500 stands for zero in the data rows.
Each row of this table is followed by its label. One hidden rule gives the labels. It looks at one to three of the table's principal directions, none of them among the few with the most spread.
c(544, 546, 564, 679, 373, 370, 422, 567, 513, 613, 401, 707, 527, 383, 454, 483, 685, 534, 733, 479, 374, 355, 531, 588, 324, 527, 415, 461, 308, 414, 398, 374) Cz
c(480, 323, 517, 499, 611, 391, 734, 152, 622, 668, 538, 447, 666, 462, 491, 651, 395, 405, 284, 363, 395, 537, 499, 389, 606, 509, 590, 624, 792, 288, 505, 589) SL
c(521, 657, 521, 470, 411, 634, 398, 701, 436, 424, 517, 502, 381, 634, 513, 416, 583, 491, 577, 536, 579, 417, 503, 498, 531, 469, 440, 415, 318, 636, 553, 457) Kg
c(365, 504, 494, 278, 458, 678, 426, 758, 356, 301, 375, 565, 165, 528, 448, 605, 688, 671, 475, 525, 378, 505, 271, 574, 559, 519, 543, 496, 260, 524, 483, 298) Dt
c(539, 498, 326, 511, 386, 449, 483, 419, 404, 404, 457, 423, 529, 291, 599, 426, 460, 514, 624, 537, 561, 443, 427, 591, 348, 427, 402, 518, 408, 476, 427, 589) Cz
c(816, 511, 475, 627, 682, 662, 475, 231, 560, 504, 508, 329, 684, 706, 433, 396, 319, 305, 134, 567, 597, 645, 557, 536, 511, 437, 465, 516, 821, 571, 480, 617) Kg
c(503, 584, 427, 630, 457, 351, 495, 385, 558, 626, 572, 404, 746, 282, 635, 329, 368, 401, 655, 534, 722, 452, 616, 411, 399, 413, 415, 524, 573, 533, 522, 605) Dt
c(496, 431, 665, 576, 513, 405, 475, 559, 559, 483, 588, 551, 347, 639, 252, 550, 533, 564, 515, 476, 369, 427, 584, 594, 520, 455, 586, 511, 508, 529, 604, 547) SL
c(268, 508, 642, 357, 517, 404, 612, 494, 542, 646, 447, 477, 481, 368, 637, 618, 494, 520, 515, 360, 484, 490, 466, 294, 703, 532, 443, 561, 552, 342, 584, 549) Cz
c(740, 656, 793, 722, 640, 695, 371, 277, 710, 708, 684, 584, 862, 782, 635, 321, 308, 78, 272, 399, 812, 523, 718, 410, 533, 597, 519, 379, 789, 688, 709, 491) Cz
c(621, 566, 509, 505, 472, 684, 343, 517, 462, 360, 508, 575, 444, 580, 600, 422, 500, 471, 497, 503, 582, 546, 471, 682, 385, 556, 449, 442, 397, 634, 483, 473) SL
c(550, 398, 473, 542, 637, 484, 370, 524, 465, 352, 472, 492, 555, 370, 448, 467, 364, 598, 425, 623, 525, 705, 456, 679, 342, 548, 515, 544, 646, 586, 453, 523) Kg
c(206, 336, 575, 256, 652, 277, 880, 320, 632, 763, 462, 402, 458, 456, 443, 813, 483, 494, 264, 322, 303, 514, 455, 139, 952, 526, 572, 700, 681, 115, 559, 589) Kg
c(470, 558, 532, 472, 460, 577, 478, 707, 441, 426, 452, 472, 337, 614, 413, 539, 609, 662, 510, 543, 375, 511, 493, 536, 542, 472, 431, 497, 449, 542, 471, 502) Kg
c(516, 301, 432, 522, 609, 387, 657, 312, 546, 548, 446, 440, 532, 474, 346, 641, 477, 590, 348, 505, 287, 604, 492, 525, 503, 477, 594, 606, 712, 340, 387, 543) Kg
c(287, 309, 446, 233, 643, 482, 720, 472, 459, 540, 399, 375, 490, 468, 481, 741, 511, 628, 303, 443, 408, 636, 411, 356, 725, 506, 619, 656, 700, 333, 553, 472) Cz
c(788, 723, 592, 811, 372, 538, 220, 681, 501, 500, 625, 778, 697, 564, 488, 245, 513, 261, 686, 558, 666, 348, 575, 619, 221, 631, 397, 287, 276, 724, 513, 356) Kg
c(496, 510, 514, 692, 516, 503, 488, 597, 542, 444, 723, 379, 640, 657, 370, 401, 360, 524, 461, 647, 534, 473, 700, 480, 493, 444, 547, 457, 717, 691, 580, 673) Cz
c(664, 577, 622, 505, 671, 568, 513, 214, 634, 695, 553, 499, 789, 516, 744, 425, 300, 179, 310, 341, 743, 636, 525, 347, 586, 589, 433, 505, 735, 489, 575, 546) Kg
c(485, 507, 465, 516, 522, 524, 416, 444, 501, 423, 532, 488, 541, 368, 617, 409, 390, 471, 516, 549, 610, 545, 463, 539, 427, 510, 496, 485, 507, 564, 478, 540) Kg
c(365, 436, 527, 517, 516, 446, 512, 636, 480, 503, 441, 483, 477, 478, 326, 585, 568, 658, 458, 580, 384, 491, 519, 510, 516, 476, 542, 571, 575, 474, 529, 441) Kg
c(293, 390, 278, 446, 432, 403, 635, 586, 418, 482, 369, 452, 536, 244, 500, 649, 588, 817, 555, 590, 301, 598, 437, 540, 386, 517, 460, 651, 553, 366, 307, 449) Kg
c(543, 594, 309, 661, 323, 482, 442, 516, 455, 491, 466, 496, 631, 360, 599, 371, 555, 554, 700, 617, 547, 416, 575, 599, 269, 459, 356, 487, 374, 532, 348, 509) Cz
c(320, 470, 744, 411, 546, 405, 573, 590, 584, 714, 433, 687, 412, 530, 349, 701, 682, 477, 417, 346, 348, 390, 450, 355, 716, 582, 563, 588, 433, 313, 631, 287) Cz
c(413, 435, 572, 412, 652, 283, 652, 444, 597, 681, 520, 360, 519, 598, 388, 559, 433, 417, 438, 469, 560, 455, 669, 261, 840, 436, 534, 574, 582, 358, 661, 682) Cz
c(720, 438, 521, 783, 641, 301, 508, 506, 536, 583, 677, 364, 951, 615, 311, 366, 240, 362, 460, 629, 659, 526, 797, 440, 447, 484, 512, 446, 882, 624, 646, 742) Cz
c(587, 523, 741, 691, 499, 385, 453, 383, 657, 690, 612, 711, 647, 553, 491, 461, 475, 276, 560, 366, 538, 366, 632, 473, 473, 594, 535, 419, 501, 475, 606, 478) SL
c(342, 364, 682, 268, 697, 321, 742, 435, 623, 672, 538, 416, 360, 712, 343, 722, 443, 428, 307, 354, 439, 509, 588, 217, 975, 523, 640, 578, 616, 299, 718, 633) Kg
c(510, 614, 635, 750, 387, 370, 387, 485, 608, 674, 591, 689, 783, 369, 644, 366, 446, 349, 721, 469, 661, 371, 682, 489, 315, 615, 426, 403, 471, 546, 558, 475) Cz
c(545, 567, 465, 598, 428, 485, 555, 496, 539, 573, 570, 349, 556, 713, 426, 428, 479, 483, 552, 570, 591, 420, 760, 435, 527, 394, 519, 439, 587, 588, 584, 609) Kg
c(320, 554, 668, 400, 451, 539, 563, 596, 570, 574, 526, 443, 241, 741, 500, 574, 637, 638, 612, 405, 444, 435, 677, 417, 714, 401, 544, 482, 455, 522, 627, 570) SL
c(496, 490, 394, 522, 458, 653, 416, 584, 420, 308, 519, 522, 508, 463, 460, 496, 467, 578, 367, 624, 478, 569, 383, 656, 334, 564, 514, 520, 532, 617, 443, 395) Dt
c(635, 451, 426, 565, 506, 473, 447, 500, 466, 426, 456, 535, 478, 509, 450, 473, 533, 568, 577, 551, 438, 548, 524, 662, 368, 500, 479, 483, 437, 511, 385, 529) SL
c(479, 424, 541, 297, 646, 586, 513, 283, 488, 436, 461, 518, 484, 279, 760, 560, 373, 405, 333, 331, 530, 663, 200, 482, 574, 577, 468, 582, 567, 394, 464, 529) SL
c(425, 667, 796, 602, 435, 509, 413, 796, 532, 636, 590, 574, 551, 697, 451, 442, 577, 446, 647, 461, 584, 324, 684, 336, 605, 506, 496, 351, 495, 640, 746, 449) Cz
c(720, 689, 605, 700, 371, 561, 235, 664, 495, 439, 565, 674, 432, 675, 424, 292, 593, 366, 687, 551, 614, 302, 610, 671, 357, 500, 405, 340, 180, 687, 554, 454) Cz
c(697, 727, 480, 779, 251, 606, 148, 602, 476, 340, 536, 675, 377, 455, 555, 197, 600, 499, 853, 621, 594, 353, 539, 816, 88, 441, 395, 317, 133, 764, 370, 406) Dt
c(674, 545, 215, 619, 524, 733, 384, 403, 457, 321, 510, 329, 655, 548, 617, 302, 390, 552, 407, 735, 659, 677, 597, 703, 287, 430, 430, 511, 616, 710, 323, 594) Cz
c(495, 534, 435, 567, 424, 475, 443, 494, 475, 547, 420, 575, 642, 355, 569, 460, 535, 463, 564, 545, 573, 440, 506, 531, 372, 547, 444, 499, 426, 471, 462, 393) Kg
c(394, 444, 463, 523, 505, 492, 638, 524, 508, 562, 519, 430, 634, 519, 447, 596, 491, 581, 401, 533, 406, 529, 544, 398, 536, 516, 552, 542, 715, 463, 494, 490) Dt
c(570, 454, 504, 587, 542, 445, 420, 414, 516, 456, 514, 553, 548, 340, 509, 441, 419, 482, 529, 516, 502, 558, 432, 597, 347, 510, 517, 494, 540, 521, 435, 500) Kg
c(544, 481, 553, 389, 688, 674, 498, 383, 528, 519, 417, 429, 503, 592, 600, 529, 477, 486, 290, 447, 534, 693, 461, 482, 622, 489, 502, 557, 670, 499, 491, 498) SL
c(387, 505, 434, 507, 390, 516, 541, 457, 472, 500, 526, 449, 545, 448, 515, 485, 507, 429, 488, 536, 551, 311, 480, 417, 535, 445, 545, 488, 454, 470, 562, 479) Cz
c(476, 561, 562, 526, 425, 401, 439, 574, 514, 539, 449, 690, 414, 322, 582, 499, 604, 542, 714, 427, 400, 466, 413, 538, 412, 575, 400, 476, 273, 423, 376, 429) Kg
c(642, 412, 719, 316, 661, 565, 454, 334, 525, 427, 502, 638, 258, 603, 544, 566, 454, 306, 390, 265, 474, 557, 287, 534, 650, 578, 601, 423, 401, 439, 577, 503) Cz
c(440, 423, 326, 482, 501, 534, 652, 344, 492, 472, 500, 334, 614, 416, 578, 568, 413, 594, 351, 535, 433, 597, 482, 499, 490, 471, 451, 626, 714, 427, 390, 628) Cz
c(485, 579, 631, 489, 503, 529, 426, 502, 555, 528, 568, 508, 462, 587, 504, 442, 447, 379, 475, 470, 658, 436, 566, 463, 577, 497, 511, 473, 470, 579, 672, 506) Kg
c(626, 586, 314, 610, 324, 474, 424, 361, 441, 479, 422, 579, 619, 231, 670, 375, 527, 392, 636, 518, 570, 371, 393, 624, 258, 505, 304, 508, 263, 424, 330, 476) SL
c(401, 341, 615, 209, 733, 332, 637, 409, 559, 600, 378, 504, 300, 512, 415, 704, 497, 454, 341, 359, 428, 588, 406, 346, 860, 551, 579, 612, 466, 238, 584, 531) Kg
c(428, 427, 277, 458, 525, 594, 579, 581, 369, 429, 441, 378, 742, 357, 509, 572, 471, 646, 314, 620, 480, 643, 394, 514, 409, 523, 456, 650, 735, 507, 429, 429) SL
c(540, 589, 544, 650, 493, 550, 390, 533, 509, 527, 492, 540, 694, 404, 578, 413, 458, 479, 480, 550, 558, 528, 516, 543, 371, 547, 373, 504, 593, 562, 466, 481) Kg
c(626, 687, 509, 587, 394, 514, 368, 656, 472, 488, 542, 529, 484, 579, 525, 329, 534, 434, 701, 542, 644, 408, 597, 521, 427, 472, 389, 383, 307, 644, 529, 510) Kg
c(586, 507, 270, 445, 492, 591, 589, 339, 453, 486, 431, 411, 639, 400, 681, 503, 455, 491, 406, 503, 529, 632, 414, 516, 421, 522, 391, 572, 571, 439, 330, 518) Kg
c(512, 510, 605, 661, 463, 401, 427, 512, 570, 573, 535, 652, 544, 474, 394, 467, 531, 427, 562, 514, 469, 379, 550, 520, 423, 542, 547, 450, 436, 493, 523, 413) Dt
c(456, 459, 664, 514, 588, 439, 527, 395, 605, 594, 498, 500, 471, 550, 419, 562, 458, 447, 366, 446, 458, 483, 547, 449, 639, 501, 524, 548, 604, 415, 584, 558) Kg
c(296, 491, 494, 419, 445, 410, 551, 645, 456, 549, 387, 503, 440, 376, 495, 593, 616, 646, 594, 515, 418, 447, 478, 423, 569, 500, 465, 549, 415, 389, 491, 446) Cz
c(339, 415, 337, 324, 501, 516, 575, 533, 390, 435, 337, 441, 466, 282, 591, 620, 564, 695, 476, 523, 418, 607, 337, 520, 490, 502, 461, 632, 499, 385, 388, 440) Cz
c(666, 474, 568, 503, 590, 369, 474, 288, 596, 535, 586, 558, 408, 491, 556, 406, 422, 319, 633, 370, 564, 492, 496, 504, 533, 458, 546, 437, 371, 470, 490, 627) Cz
c(317, 477, 545, 403, 537, 344, 513, 622, 485, 710, 357, 675, 599, 268, 459, 578, 672, 426, 565, 453, 543, 376, 388, 316, 590, 553, 571, 572, 337, 330, 591, 176) Cz
c(413, 510, 479, 569, 460, 474, 422, 480, 506, 482, 479, 577, 556, 219, 598, 461, 495, 554, 569, 527, 486, 509, 395, 567, 340, 517, 452, 551, 475, 489, 401, 430) Kg
c(479, 398, 281, 335, 535, 522, 579, 471, 397, 432, 372, 336, 457, 501, 529, 548, 553, 633, 509, 553, 530, 583, 512, 545, 540, 404, 514, 586, 485, 451, 455, 548) SL
c(471, 450, 488, 578, 481, 533, 432, 481, 517, 453, 482, 641, 464, 429, 433, 512, 570, 517, 467, 550, 389, 456, 412, 602, 393, 539, 584, 499, 417, 483, 407, 346) Kg
c(478, 492, 811, 215, 605, 439, 519, 537, 520, 673, 364, 812, 357, 538, 630, 679, 610, 265, 531, 181, 505, 476, 327, 296, 779, 756, 553, 381, 243, 282, 644, 296) Kg
c(511, 451, 188, 416, 429, 526, 647, 499, 398, 367, 487, 293, 400, 503, 493, 524, 523, 704, 555, 592, 393, 591, 470, 538, 445, 377, 499, 540, 508, 506, 317, 603) Dt
c(492, 580, 381, 662, 462, 420, 465, 513, 512, 567, 656, 386, 920, 380, 652, 291, 286, 383, 619, 635, 848, 476, 722, 395, 376, 498, 461, 456, 664, 667, 603, 611) Kg
c(680, 706, 535, 619, 328, 540, 346, 504, 481, 518, 541, 605, 589, 525, 675, 296, 484, 260, 709, 469, 734, 323, 569, 514, 373, 545, 372, 305, 263, 604, 551, 499) Kg
c(507, 469, 514, 445, 464, 584, 336, 760, 386, 258, 395, 615, 134, 583, 322, 541, 689, 725, 584, 587, 313, 509, 393, 752, 421, 501, 527, 458, 224, 571, 419, 389) Kg
c(514, 475, 416, 568, 414, 542, 410, 550, 463, 330, 557, 542, 346, 502, 388, 445, 562, 581, 570, 593, 426, 421, 451, 679, 360, 434, 570, 482, 340, 591, 432, 458) Cz
c(703, 563, 718, 729, 514, 521, 383, 533, 593, 528, 638, 612, 468, 791, 287, 399, 512, 345, 496, 499, 463, 368, 631, 540, 494, 482, 572, 344, 488, 626, 588, 505) Kg
c(564, 566, 738, 462, 516, 515, 559, 351, 646, 668, 565, 536, 420, 791, 505, 540, 462, 283, 418, 320, 572, 438, 646, 368, 703, 549, 557, 409, 528, 473, 687, 540) Kg
c(298, 288, 440, 183, 726, 363, 799, 389, 510, 536, 355, 218, 348, 507, 414, 782, 426, 683, 213, 468, 328, 703, 471, 338, 902, 457, 483, 748, 729, 206, 496, 748) Kg
c(497, 515, 710, 607, 515, 494, 393, 646, 523, 425, 617, 509, 332, 660, 252, 448, 515, 492, 499, 538, 429, 350, 526, 513, 578, 397, 587, 423, 481, 617, 643, 543) Cz
c(454, 602, 512, 509, 436, 485, 453, 587, 526, 548, 548, 531, 522, 484, 595, 423, 490, 497, 660, 511, 636, 507, 593, 451, 445, 528, 506, 431, 443, 601, 540, 451) Dt
Which label does each new row get?
c(660, 463, 198, 452, 424, 616, 562, 565, 348, 262, 398, 410, 288, 576, 434, 551, 620, 759, 520, 604, 231, 637, 381, 714, 364, 449, 406, 513, 384, 492, 170, 559) ~ Kg
c(508, 330, 653, 297, 799, 440, 552, 260, 588, 520, 516, 472, 402, 496, 473, 588, 331, 332, 252, 357, 545, 642, 358, 400, 757, 513, 661, 569, 640, 390, 627, 565) ~ Dt
c(729, 529, 336, 653, 569, 550, 429, 550, 445, 374, 628, 209, 601, 740, 330, 257, 373, 482, 520, 736, 696, 519, 722, 534, 454, 260, 562, 413, 656, 780, 557, 697) ~ Cz
c(459, 542, 367, 626, 395, 330, 517, 486, 511, 538, 621, 351, 639, 371, 537, 336, 409, 510, 753, 595, 671, 393, 680, 448, 395, 347, 493, 486, 518, 588, 540, 654) ~ Cz
c(532, 568, 712, 631, 471, 369, 427, 478, 611, 725, 532, 739, 649, 467, 581, 442, 545, 303, 696, 372, 598, 364, 615, 418, 464, 603, 519, 384, 394, 467, 592, 391) ~ SL
c(368, 556, 392, 527, 402, 609, 489, 525, 450, 466, 432, 494, 619, 310, 669, 503, 520, 593, 466, 570, 480, 510, 418, 517, 399, 548, 379, 554, 527, 478, 377, 444) ~ Kg
c(474, 561, 475, 602, 427, 417, 496, 579, 550, 570, 591, 503, 565, 499, 437, 440, 493, 543, 628, 557, 563, 491, 646, 489, 387, 480, 536, 489, 531, 605, 533, 453) ~ Dt
c(675, 492, 487, 603, 467, 635, 453, 482, 503, 414, 481, 639, 387, 650, 448, 517, 622, 556, 489, 498, 277, 539, 453, 685, 368, 549, 509, 424, 407, 518, 293, 431) ~ Cz
c(456, 444, 654, 252, 581, 645, 568, 595, 434, 355, 536, 423, 136, 759, 443, 626, 556, 556, 417, 361, 350, 513, 353, 427, 792, 429, 606, 440, 474, 515, 604, 586) ~ SL
c(597, 453, 436, 525, 477, 396, 352, 592, 441, 465, 434, 646, 446, 461, 415, 413, 642, 502, 764, 548, 588, 419, 546, 668, 340, 466, 586, 450, 204, 548, 511, 356) ~ SL
c(559, 505, 598, 302, 550, 571, 430, 447, 458, 456, 468, 642, 365, 433, 685, 506, 522, 355, 553, 301, 588, 526, 276, 507, 542, 563, 520, 452, 304, 478, 552, 402) ~ SL
c(609, 543, 794, 368, 528, 563, 489, 261, 597, 621, 517, 846, 439, 435, 808, 584, 500, 182, 486, 85, 491, 505, 235, 448, 555, 741, 475, 411, 337, 348, 520, 368) ~ SL
c(411, 490, 489, 553, 544, 630, 318, 659, 418, 314, 519, 441, 554, 425, 522, 390, 440, 605, 492, 678, 601, 537, 484, 591, 410, 454, 540, 472, 581, 696, 541, 495) ~ SL
c(467, 635, 563, 419, 434, 599, 442, 753, 417, 428, 451, 419, 255, 647, 543, 457, 644, 662, 703, 498, 473, 475, 541, 481, 592, 382, 409, 414, 349, 605, 509, 569) ~ SL
c(352, 567, 519, 491, 471, 559, 488, 668, 519, 460, 570, 318, 350, 710, 420, 452, 532, 666, 557, 615, 548, 465, 718, 465, 628, 345, 532, 498, 530, 654, 608, 619) ~ Cz
c(365, 444, 536, 261, 673, 618, 524, 446, 477, 417, 460, 419, 439, 410, 629, 584, 381, 491, 244, 455, 548, 668, 298, 417, 695, 548, 507, 601, 622, 454, 546, 524) ~ Kg
c(481, 310, 327, 476, 491, 447, 552, 458, 439, 403, 376, 452, 344, 531, 297, 599, 645, 695, 504, 598, 313, 468, 518, 683, 460, 392, 598, 588, 413, 399, 397, 494) ~ SL
c(538, 437, 624, 509, 518, 480, 384, 646, 502, 424, 476, 659, 174, 663, 259, 524, 706, 606, 643, 495, 332, 431, 501, 655, 489, 440, 661, 430, 262, 547, 506, 373) ~ SL
c(444, 516, 269, 519, 377, 463, 483, 708, 408, 349, 512, 401, 377, 481, 409, 433, 551, 736, 716, 705, 471, 513, 571, 580, 355, 409, 542, 454, 384, 630, 387, 506) ~ Dt
c(498, 718, 260, 519, 255, 579, 455, 824, 331, 449, 437, 466, 591, 432, 634, 393, 625, 645, 757, 640, 596, 474, 536, 507, 307, 511, 291, 442, 310, 629, 384, 408) ~ Dt
c(648, 429, 66, 585, 525, 421, 469, 570, 305, 291, 483, 252, 780, 231, 590, 318, 350, 710, 690, 759, 626, 715, 531, 668, 184, 386, 366, 558, 629, 635, 278, 714) ~ SL
c(728, 562, 610, 786, 462, 389, 344, 442, 606, 539, 660, 657, 614, 544, 443, 317, 419, 328, 666, 505, 588, 414, 659, 620, 291, 534, 505, 368, 444, 629, 520, 545) ~ Kg
c(555, 531, 430, 553, 487, 595, 465, 442, 483, 461, 532, 528, 675, 391, 601, 465, 420, 447, 385, 515, 554, 569, 413, 566, 361, 578, 420, 549, 588, 541, 444, 457) ~ Kg
c(546, 588, 534, 604, 391, 537, 509, 582, 512, 520, 475, 506, 418, 644, 415, 522, 609, 599, 525, 518, 340, 448, 582, 552, 471, 485, 391, 475, 469, 500, 421, 527) ~ Dt
c(507, 478, 380, 503, 505, 601, 548, 660, 429, 334, 582, 328, 438, 678, 377, 511, 478, 702, 437, 635, 400, 598, 558, 558, 504, 428, 506, 515, 632, 639, 449, 627) ~ Cz
c(253, 460, 411, 269, 496, 759, 480, 722, 360, 219, 374, 477, 269, 371, 561, 689, 547, 879, 288, 582, 293, 772, 213, 664, 448, 612, 442, 647, 562, 537, 350, 374) ~ Dt
c(702, 525, 453, 600, 588, 560, 474, 410, 506, 477, 542, 389, 619, 587, 441, 398, 410, 398, 354, 558, 552, 541, 520, 523, 496, 425, 434, 523, 631, 558, 477, 608) ~ Cz
c(617, 529, 476, 487, 542, 488, 450, 331, 530, 555, 500, 624, 678, 326, 757, 432, 402, 315, 527, 397, 664, 583, 426, 523, 403, 634, 410, 502, 448, 461, 445, 481) ~ Cz
c(540, 488, 433, 432, 458, 569, 434, 583, 416, 395, 428, 536, 331, 589, 429, 489, 629, 527, 565, 544, 497, 437, 460, 589, 482, 460, 571, 441, 284, 537, 494, 394) ~ Cz
c(633, 524, 438, 721, 446, 354, 563, 344, 596, 665, 566, 537, 735, 465, 478, 439, 476, 389, 552, 494, 489, 417, 641, 498, 390, 504, 413, 530, 537, 426, 414, 569) ~ Cz
c(526, 587, 580, 744, 452, 557, 414, 554, 553, 493, 625, 501, 647, 545, 409, 404, 416, 468, 416, 610, 502, 442, 582, 524, 390, 504, 475, 456, 666, 644, 528, 512) ~ Dt
c(534, 373, 236, 580, 429, 479, 616, 393, 451, 432, 423, 422, 498, 416, 429, 563, 595, 725, 529, 591, 250, 548, 475, 656, 315, 406, 505, 585, 549, 410, 227, 526) ~ SL
c(394, 565, 746, 669, 486, 384, 469, 534, 629, 738, 595, 613, 755, 488, 520, 464, 460, 356, 556, 445, 617, 356, 692, 343, 541, 573, 510, 455, 615, 509, 696, 469) ~ SL
c(533, 614, 528, 520, 448, 448, 485, 583, 532, 535, 586, 459, 389, 612, 441, 403, 515, 455, 645, 509, 574, 417, 598, 415, 557, 412, 511, 420, 384, 588, 561, 541) ~ Dt
c(513, 496, 755, 322, 559, 324, 526, 574, 519, 741, 352, 760, 390, 565, 573, 606, 706, 331, 748, 229, 502, 375, 499, 306, 744, 618, 537, 365, 174, 282, 620, 370) ~ SL
c(324, 452, 483, 259, 572, 475, 494, 679, 443, 394, 519, 426, 282, 507, 440, 529, 485, 589, 544, 545, 604, 561, 453, 422, 645, 457, 665, 502, 418, 584, 643, 450) ~ Dt
